Each row is where one point has got to under a steady rotation. How many steps took it there?
The counts run from 0 to 126.
[ 28 -23  -6  10  -3  16   8 -18 -13  31   9   6   7   9   1   0 -10   0
  47 -13  12   5 -10 -20  -5 -11   7   6   4 -13 -10  -2   9   8 -20   1
   6  11   5   6 -21   9  17  28  22 -16  -8  18  18   9  10 -16  -9  10
  -7]
81
[ 26 -20  13   5 -25  -4  -3 -21 -24  19  20   5 -17   5 -13 -10  -9  -2
  33   4  12  15 -18   1  -5 -16  -1  -2  -7 -10  -2  16  -9   2  -9  12
  -6   5   6   5  -3  10   8  28   1  -3  -7  20  14  11   8  12 -37   0
 -13]
76
[ 21 -25  -9  11  -7  13   3 -13 -15  25  15   5   4  14   0   0  -8  -3
  38  -5  15  13 -12 -17  -3 -15  12   6   0 -17  -4  -6   5   8 -20  13
   6  12   7   3 -19  10  13  35  12 -15  -6  14  24  11  10 -13 -10  19
  -1]
80
[ 17 -21  20   5   9  -3  20 -12 -12   8   5   8  -1   9 -16  -3 -22  -7
  40  -6  17  20 -18 -32 -10  -4   3  15 -12 -18 -19  16  -3   4  -7  -9
  -2  23  -2  -8 -15  19   3  -6   1   4  11   8  27  -3   9 -15  -7   0
 -23]
2
[ 23 -11   7   7   2  -2  10 -19 -19   2  19  21  -6  14 -32 -20 -36  -4
  21  -2  24   8  -7  -6   2 -20  -8   2  -1  -4 -14   3  -6  -1  10 -15
 -14   1 -12 -18   2   8   4   0  24  -7  10   3  18 -24  25 -13  -5  -7
 -20]
48
[ 18 -23  -3   1  -9   3  25 -12  -5  19  20   1   0   1 -20 -16 -26 -25
  17  -5   9  15 -32   2   1 -14  -1  -3 -25  -7   4  24 -25   5   7  -4
   1  16   9  -4 -10  14  -4  13  13  -9   1   6  24 -10  19 -15 -13  10
 -27]
8
[  7 -29   3  10   2  10   5 -17  -3  21   9   8   8  10 -19   2 -18  -7
  34  -7   3  16 -11 -30  -4  -8 -11   7 -11 -14 -30  13  10  -1  -8 -22
   6  27  -8  -9 -12  16  -3   9  16 -10  -1   3  24   6  19 -20   4   3
 -11]
126
[ 23 -28   5   3  -2   7   0 -21 -11  34  16 -10  -9   3  -9 -10 -10  -2
  33   5   8  26 -16   4  11  -3  -5 -13 -19  -6 -12  11 -23   5  -5  -3
 -14  13 -12  -1  -4  14  -2  18   4 -14  -8  10  22  14  19  -1 -25   2
 -23]
11
[ 21  -8  -4  -6 -15  18  15 -16 -13  13  21  19   5  22 -13 -18 -29 -19
  14 -11   3  24 -12   3   3  -9  -7   3 -21 -12   4  18 -25  -6  10   7
   3   7   4 -11  10  17  -8  12   8 -18   9  17  28  -1  22  -8 -11  15
 -18]
114
[  9 -17   5   6  -8  13  -1  -4  -9  15   9   8  17  23 -16 -11 -13 -15
  27 -17  10   7  -7 -23   6 -13 -12  19  -6 -12 -26  10   9   5  -7   0
  18  24   4  -7 -15  16  10   9  20   1 -11   1  24  17  21 -14 -13  19
  -5]
62
[ 12  -9  23   8  -8  -8  -1 -15 -19   3  13  11  -1   5 -33  -9 -19 -10
  28  -4  20   8 -17 -18  -7 -12  -5  22  -3 -15 -29  14  -2  -1  -1  -1
  -9  26   4  -7 -14  11  15  -7   4  19  11   5  25  -4  15 -15 -19  -4
 -18]
66
[ 13 -10   1   0 -26   1  -5 -17 -22  20  20   6  -2  10 -15 -28 -20 -33
  23  -4   6  22 -17  13   8   0  -8  -4   0   7  -1  13 -27   0  -8   3
  -3  12  13  -5   5  19  13  23  10 -21   2  22  -2   1  23   4 -13   9
 -20]
95
[ 30 -15  13   0 -11   4   0 -26 -20  23  10   7  -3  10 -12   2 -17 -18
  24  -1   0  20 -16  13  -8 -10  -6   0 -21  -3   1  18 -18  -4   4  10
  -4  17  -6   2  -5   0   6  11  18  -8  -4  14  39  17  18 -16 -18   8
 -24]
73
[ 23 -29  13  -2 -12  -5   5 -24 -24  11   4  15  -7  23 -11 -10 -16   1
  41  -3   2  30  -9  -9  -7 -11  -5 -10 -10  -3 -12  18 -14 -11  -9   0
 -11   3 -11 -17  12  18  -6  15  -4 -10  -6  15  16  10  17  10 -18   1
 -19]
118
[  3  -9   2  -2 -24   2  -7 -18 -24  23  19   4  -2  17 -13 -24 -16 -30
  23  -6   5  32 -16   2  11   6   0  -4  -1   1   0   8 -27  -2 -11   9
   0  12   3  -9   6  21  13  22   4 -22   3  22  10  12  20   3 -12  19
 -13]
96
[ 23 -19  10   3  -7   3  10 -10 -21  14  13   7   0  24 -16 -29 -17 -12
  27 -11  13  20 -10  10  20 -12 -19 -17 -13  -6 -11  13 -18   6   0   3
   0   4  -7 -13   9  13   8  13  16 -11  -9   5  21   7  25  10 -29   9
 -17]
53
[ 21 -11  -2  -5 -14  14  16 -16 -19   8  23  24   1  14 -22 -22 -34 -16
  18 -10   7  15 -19   4  -1 -15  -2   8 -15 -12   5  22 -25 -10  13   2
  -3   0   6 -13   8  15 -12   8   5 -11  10  17  23 -15  23  -8 -11   7
 -24]
113
[ 22 -16   0   7 -11  12  16 -19  -6  13  27   8   1  -7 -27 -10 -25   7
  24   9  17   4 -19 -15   0 -18   7   4 -13 -22 -18  13  -5   1   4 -11
  -9  13   1   0 -16  19  -5  10   3   2  10   9  30 -16  11 -19 -19  -4
 -21]
5
[  5  -2   3   3 -17  13  -5 -12 -26  23  27  10 -20  24 -14 -16  -9  -1
  24 -10  11  18  -8  -1  13  -5  -3   6   1 -12   3   1 -22   4 -14  11
  -4  -4  -3  -5  -1  23  -4  32   5 -18   4  28  11  14  17  11 -22  11
 -19]
34
[ 25  -7  -8   4  -7   8   2 -25 -16  23  23   7   0  -4 -20  -9 -33 -15
  23  11  14  17  -8   9   2  -3   6   5  -1  -5  -6  -6 -18   2  -2  -6
 -17  19  -7 -10  -2   7  17  10  18 -16  15  19  22  -9  17 -32  -2   7
 -21]
91
[  2  -3  -5  12  -2   9  13  -4 -14  18  29  10 -12   1 -29 -15 -26 -23
  13 -14  15   8 -17  -7   7  -5   9  34  -2 -11  -3  -2 -30   9  -6   7
  -7  14  -2  -5 -20  20   5   5  14  -1  18   9  16  -8  21 -28  -4  12
 -29]
26
[ 15  -8  -2  -2 -19  16   5 -14 -13  10  26  12  -5  16 -32 -25 -29 -11
  12  -7  12  14  -9  11  19 -14 -26 -11 -18 -10  -9  12 -16   0   9 -10
   2   5   2  -8   7  15  -5  15  21 -15   0   7  27  -5  25  -4 -20   6
 -13]
51
[ 10 -22  -9  10   2   6   1 -16 -31  19   6  25  -9  32  -7 -12 -15  -6
  37 -18  11  17  -4 -18  -9 -11   5  17  10 -10   0  -4 -12  -2 -18  12
   0  -7  -9 -13  -1  14  -1  26  13 -19   0  16   9  10  19  -5   3  12
 -18]
37
[  2  -9   9  19  -9   0  -7 -12 -13  21  24   3 -10  -1 -25 -14 -11  -4
  30  -6  20   5 -14 -20   9   1  -7  17  13 -15 -24   4  -7   7 -20 -16
  -5  20   2   2 -29  30   9   9   9   6   9  18   6  -4  13 -13 -15  -5
 -25]
23
[ 27 -22  17  -2  -1   4  11 -23 -21  22   6  12  -5  23  -4 -17 -15   0
  36  -7   1  27  -8  -2  -1  -8 -14 -13 -13  -7  -9  20 -19 -10  -3  -2
  -7   1 -13 -15   9  17  -8  11  -2 -13  -5  17  20  10  16  10 -20   2
 -20]
117
[ 19 -21   0   3  -5  13   8 -18   0  28  18  -8  -8   1  -8  -5 -19 -10
  25   1   5  25 -18  10  11  -1  -4 -16 -29  -7  -6  14 -24   7  -2  -1
  -7  17  -7  -3  -8  15  -5  16   8 -16   0   7  35  12  18  -9 -18   8
 -25]
10
[  3 -24  -2  15  -3   1  -9 -14 -12  30   5   5   5   9 -18   0 -14 -20
  34 -15   7  17 -13 -25  -7   0  -4  19   5  -5 -20   9   1   2 -21 -11
   3  31  -3  -9 -20  17  12  13  20  -6  -4   8   3  15  17 -19   6   8
 -20]
20
[ 10 -19  -4  13   1   5   7 -13 -29  15   7  17 -12  31  -4 -15 -13  -6
  38 -23  14  16  -3 -14   3 -11   6  12   8 -10   7  -4 -17   0 -20  15
  -2 -11  -7 -15   1  18   0  28  10 -17   2  20   6   7  21   7  -8  11
 -15]
36
[ 36 -11  11   6  -1   9  18 -11 -14  20  14   7   0   5 -10 -15 -21 -20
  24 -14  11   3 -20  12   2 -23  -3   6 -16  -6   1  16 -22   5   9  16
  -3   7   6   2 -14   4   6   2  20  -1  -1   9  29   1  18 -21 -25  10
 -30]
71
[  8  -5  -9   5 -26  17 -12 -16 -13  19  19  22  18  18 -16 -14 -16 -10
  23 -18   2   9  -2 -24  -1  -7  -5  23  16  -9 -19   8   3 -11 -13  -9
  11  17  12  -5  -5  22   7  23   5 -13   7  27   3   0  19 -14   0  12
  -2]
103
[ 29  -8  -3   6 -18  12  -6 -27 -20  30  26   7  -4  -5 -19 -20 -25 -10
  14   5   7  12 -14  16  13  -1  -7  -8   3   4  -7   7 -19  -2  -2 -12
 -13   4  -1  -4  -2  13  12  15  16 -19   6  23   4  -9  18 -14 -21   0
 -21]
93
[  8 -29   6   1 -18  -5  -6 -24 -26   8  12  17 -11  25 -13  -5 -19   2
  35   6   7  31 -14 -18  -1 -18   1  -3 -13  -7 -12  15  -7 -10  -9   5
  -8   6  -6 -13  10  17 -11  21  -6 -11   1  13  17   9  16   9 -11  -1
  -9]
119
[  4 -28  -9   5 -24  10   7 -15 -13  17  22  16   5  21 -15 -10 -12  11
  35   1  13  17 -10 -30   5 -23   0  -2 -10 -18 -13   8  -1  -8 -13   0
   5   4   3  -8  -1  19 -14  34 -11 -11  -5  11  23   2  18   5 -14   9
  -1]
121
[ 17 -16  -1  10  -7   9  -5 -17 -26  28   8  15   6  21   0 -23  -8  -4
  43  -2   9  22   2  -9   7  -4   7   4  15  -8 -17 -10 -17  -1 -23  10
  -9  -1 -11 -13   3  16  10  22   0 -15   4  18   4   8  20  -2 -21  11
  -9]
99
[ 20 -10  -1   3 -21   1  -7 -22 -17  28  24   7   2   3 -18 -26 -23 -23
  18   1   7  17 -17  18   7  -4  -9  -4   4   8  -4  15 -24  -1  -2  -5
 -12   4   7  -8   4  16  15  18  14 -19   2  24  -4  -7  22   0 -18   5
 -23]
94
